Some points:
[  1   3  -2   3   4   5  21  18  -1 -11   0  17   6  20   1 -77   6 -30
  19 127 -11  34 -10   3  13  20  -3 -16  -7  -4 -12   0  57 -11 -50   0
  -9 -47   0 -14  14   3   5   6  21   0   4  16]
[ -1 -20 -23   3  35 -28  -8   1  28 -18   4  32 -17  33 -34  -8 -17  -8
  47  10  41 -39  23 -30  80  28 -17 -10  12  53 -12  10 -22  33  23 -16
   5  44   4 -25 -25  34  24  -5  18 -56 -12  20]
[-35   4 -41   8  12   6 -43  28   3   2  28   7   4  19  13  14   7  36
   1 -21 -13  19  11   0  -9  14  -4 -16   3  -7   4 -33 -11  10  -1  -6
  -9 -31   1  10  30   5  36   8  13 -16  -7 -26]
[   6   -4    6    0   -7   -1  -10  -21   -6   17   13  -25  -20  -57
    6  -52    3   31   -6  -35   -5    8    7    9   -1   16   -4   -5
    0   33 -111   -9   -8  -27   59    6    0   -3    5   -4   31    2
  -19    5   21  -23   13    9]
[-22  -4   0  10  -3  -8 -11 -10  -4  10 -31  80  -3  -1  18  16   4  23
 -49 -19 -10   1   3   9   1  15  13 -13 -10   3  18  -2 -15  -1 -10  26
   5  -3  -8 -60   7   9 -21   8 -14  -4   1  14]
[  8 -11   5   1   6   5 -36 -49   1  64  10   5  10 -36 -12   8 -15  10
 -41  67  -3  41  12  -7  10  15   3 -13  -2  -3   6 -14  85  -4  46  -9
   3  23  -8  23 -64   5  -4   7 -73 -10  -2 -61]
[-10   5  14  18 -12   4 -21  10  -5 -11 -36   1 -13 -26 -31   7  35  29
 -11  -2  28   0 -58  20  11 -43 -22  -4 -21 -38   1 -26 -37  -3   0  53
 -10 -17   2 -15   4   5  38 -21 -83   1  20  12]
[ -20   11    5   17  -24   30  -35   -6    6   14   20    3   -7  -18
   -4   19   -3 -102  -32   -7  -15  -17   42  -25    5  -29   10  -26
    4    2    2    0  -29  -55  -19   24   -8  -11   -8   19  -12  -16
    3   -3    2  -24   -7   20]
[ 16 -12  -1   7  12  13  61  34   2  46   2   0  -1   7  -4  29   6 -22
 -16   4   4 -55  10   1 -90  37  -2 -10  -7  -3   8 -21 -19  11  84  -1
  -6 -62   6  -4   1  -3   2   4  15 -16  -2   4]
[ 15  11  14  -3  16 -15  -7 -39  -7  46 -33  18  -9   2   6 -33  -8  -9
  51 -24  25  30  25 -13  -5  -3   3  60  -9   1  29 -14  -8  33  -2  -5
  16 -89 -11  75  20  -6  -5 -17   1   0  -2  80]
[-20  10  23  11  -6   1 -25  20  -7   6   8  -5  24  49   3  31  -5 -11
  -2  -8 -17   8   9  -1 -10  29   4  17 -11 -30 -82 -32 -24  27 -14  -9
   0  12  -7   4  -9  -3  -6   5  14   2   0  15]
[ 19 -29  -8   3  -2   2  18  12   8  -6   8  36   6 -25 -21 -42  13  24
  -7 -30 -16 -25   9 -13 -34 -30   0  12  -2  -5  -9 -80  11  -7 -70 -51
  -6  31  -4   9  -3   5  -7  -8  -6   1  -5  18]
[-19   4   7  -6  -7   5   7 -80  -6 -77   5  12  14   7   8   1   6 -18
  42   2 -21 -33  -2   0 -21 -15  -4 -14  -4 -18  15  -4  76 -27 102 -10
  -6   1  -7 -12 -50   8   6   2  16   4  -4   4]
[  -7   14   14   -5   -3   -9   37  -18   -5   25   11 -123  -12   10
    7  -19   -6   65   -6  -24  -12   -6   11  -14   32    8    1  -12
  -25  -10   65  -44    1    8  -52    2    4   -5   -3  -23   -3   -1
    2   -6   27  -33   -4    3]
[ -26   10    0   -8    1    7   21    8  -10    8   28   -4   -2   13
   -2    9   -2  -27   -9  -27    3    4    8    3   -8   47   -8   51
   14    8   -1   54    6   -4  -19  -19   -3   -9    3  -89   21   -7
  -10  -14 -121  -11  -11    4]
[ 16  -8   0  -3  50  -1 -31  22   2  13  32   0  -4 -12  20 -11  -2 -73
  60   5  21  41   7   8 -26 -90  10  41  -9 -13  21 -13  -9  24   1  46
  -5  76  35 -38  12 -18 -14  12  19 -10  -3  -2]
[ -9   0   8  45   9  24  10  11   4   7 -14   1 -12 -14   2  24  -8  36
   9  -9 -19   4 -92 -11  -4 -26  12   1  -1  17  -2  64  -3   5  -8  -7
  -5   2 -12  16   5   4 -17  10  -8  -1 -21  11]
[ 19   1 -16  -3  13   4  48  55 -10 -32  18  11  11 -15   3  54   7 -13
   1 -21 -11  20  16  16  83  -6  -1  -6  14  -8  -5 -13  49  -3  -8   7
   0   1  -4  26   9  -8  -5   4   7 -21   5  29]
[ -12   -4   -9 -101  -12   17   -3   17   12   11  -64   14   17  -21
    2   10  -19    7    7  -13  -10   12   -3   -4    0   10   -2  -17
   -3   -7    0   13  -31    2   -5    0   -7    0    4  -15  -14  -19
    2   14   15   21   -3    5]
[  7   3   1 -58  -6 -21 -33   6 -11   3  66  10 -11   1  10  -8   2 -24
 -14 -21  -9 -10 -42   3 -17  45  -7 -23   5  -8  14  36   2  21 -18   5
   3   8  -3  18   6  -1   6 -17  17  15   6  20]
[  1  -8   9   1 -14   4 -25  50   4 -10   7 -52  36  26   0   9   2 -16
  -5 -15  -2  17   0  18 -17  -3   0 -17  11  56  40 -45  -9   0  -2  -9
   3  -6  -6   6  -3  28 -16   5   1  27   8  12]
[ -17    8    2    7   11   -6   -3   -2    0 -113    3  -26  -33   -7
    4  -10   -7   64  -21   64    8  -32   48    2  -16    6   25  -15
    8   10   -3   10   -3   12   14    5   21    0    8   13   10  -46
  -29    6  -13    0   16  -13]
[  9 -10 -21  74 -25 -15  34  13  15  17  23  13  20  16   9 -35 -63  39
   9 -28   1   3  -3   0 -12 -27   6 -29   6 -15   3  67  -8  -1  -7  13
   2   6  20  12 -26 -18  29  13  -8  24  23  15]
[-27   7   2   3 -18 -19 -15   3   1  16 -78  14 -12  17   2  21 -10 -24
 -45 -20   4 -38 -21  10  -8 -45   1   6  15   8  -8  -9  61  10 -19  -7
   7  -3   7  -6  19  -7   4 -15  31 -16   1  -9]
[-11  -4  26   3  20  11  41  13  -7 -26  -6  22   9  23  -4 -52  12 -36
 -26 -25  11 -17   2  -7  23  10  -2   6 -21 -15   6   5 -21  21  -9   7
   0  45  -8  53  12  27   2  24   7   4   3 -92]
[-25  -6   7 -53   3  -1 -11   7   3  25  48   2  19  19 -15  12  22  33
 -13  -9  12  -1 -19   8   3 -55   4   3  -6   0  -3  72  -6 -17  -5 -19
   6 -14  -8   4   5   8  -3   1  26  22   1   2]
[ -6  41  -7  -8 -48   8  65 -12   2   1  14  -5  12 -12  16 -28  11  34
  -8  86   2 -16   2  12  23  12  -6  23  34  -2  17 -18 -40  11  21   6
   1  51 -10  11  22  10  -2 -25  16   2 -18 -15]
[ 127    5   -1    1  -21   -5  -31 -103    0  -46    1    8   -4   16
   -6   80    6   -2   69   -4   22   45   -6    6  -39   23   -2   46
   13    2   -6   -1  -21  -41  -36    2    4  -43    6    1  -44   -2
    3   -3   17   -8    3 -118]
[ -2 -10  -2  16   4  -4   5   2   1  13   2 -46 -59   4  -2  16   2 -25
  -2 -16   0   2   7   1  41  29   1  -4  -1   1  -5 -36  -6 -27  11  -9
  -2  23   0  -3  11  -5   3   3  12 122  -2  12]
[  3  -8 -10  17  10 -11 -20  10 -13   8 -88 -19  32 -41   6  14  22  10
   0  -8 -10   4   7  -3  -8   8 -10 -16   1 -10  11  83 -18  -1  -8 -25
  -3  18   4   9  13  10  -5  -5  10   3  -3  13]
There is one direction along which these points spread out most. Take the direction at right angles to it along which they spread out most. Go by this last direction. How far along it is each point below, from 0 to 99? 50 is the average, and the first point above lies past it. One standard deviation of the points above along it is 16.
[ -20   11    5   17  -24   30  -35   -6    6   14   20    3   -7  -18
   -4   19   -3 -102  -32   -7  -15  -17   42  -25    5  -29   10  -26
    4    2    2    0  -29  -55  -19   24   -8  -11   -8   19  -12  -16
    3   -3    2  -24   -7   20] 37
[-35   4 -41   8  12   6 -43  28   3   2  28   7   4  19  13  14   7  36
   1 -21 -13  19  11   0  -9  14  -4 -16   3  -7   4 -33 -11  10  -1  -6
  -9 -31   1  10  30   5  36   8  13 -16  -7 -26] 46
[ -6  41  -7  -8 -48   8  65 -12   2   1  14  -5  12 -12  16 -28  11  34
  -8  86   2 -16   2  12  23  12  -6  23  34  -2  17 -18 -40  11  21   6
   1  51 -10  11  22  10  -2 -25  16   2 -18 -15] 85
[ -12   -4   -9 -101  -12   17   -3   17   12   11  -64   14   17  -21
    2   10  -19    7    7  -13  -10   12   -3   -4    0   10   -2  -17
   -3   -7    0   13  -31    2   -5    0   -7    0    4  -15  -14  -19
    2   14   15   21   -3    5] 38
[  -7   14   14   -5   -3   -9   37  -18   -5   25   11 -123  -12   10
    7  -19   -6   65   -6  -24  -12   -6   11  -14   32    8    1  -12
  -25  -10   65  -44    1    8  -52    2    4   -5   -3  -23   -3   -1
    2   -6   27  -33   -4    3] 62
[ 16  -8   0  -3  50  -1 -31  22   2  13  32   0  -4 -12  20 -11  -2 -73
  60   5  21  41   7   8 -26 -90  10  41  -9 -13  21 -13  -9  24   1  46
  -5  76  35 -38  12 -18 -14  12  19 -10  -3  -2] 33
[ 19 -29  -8   3  -2   2  18  12   8  -6   8  36   6 -25 -21 -42  13  24
  -7 -30 -16 -25   9 -13 -34 -30   0  12  -2  -5  -9 -80  11  -7 -70 -51
  -6  31  -4   9  -3   5  -7  -8  -6   1  -5  18] 50
[  3  -8 -10  17  10 -11 -20  10 -13   8 -88 -19  32 -41   6  14  22  10
   0  -8 -10   4   7  -3  -8   8 -10 -16   1 -10  11  83 -18  -1  -8 -25
  -3  18   4   9  13  10  -5  -5  10   3  -3  13] 37
[  9 -10 -21  74 -25 -15  34  13  15  17  23  13  20  16   9 -35 -63  39
   9 -28   1   3  -3   0 -12 -27   6 -29   6 -15   3  67  -8  -1  -7  13
   2   6  20  12 -26 -18  29  13  -8  24  23  15] 47
[-27   7   2   3 -18 -19 -15   3   1  16 -78  14 -12  17   2  21 -10 -24
 -45 -20   4 -38 -21  10  -8 -45   1   6  15   8  -8  -9  61  10 -19  -7
   7  -3   7  -6  19  -7   4 -15  31 -16   1  -9] 41
[-20  10  23  11  -6   1 -25  20  -7   6   8  -5  24  49   3  31  -5 -11
  -2  -8 -17   8   9  -1 -10  29   4  17 -11 -30 -82 -32 -24  27 -14  -9
   0  12  -7   4  -9  -3  -6   5  14   2   0  15] 43
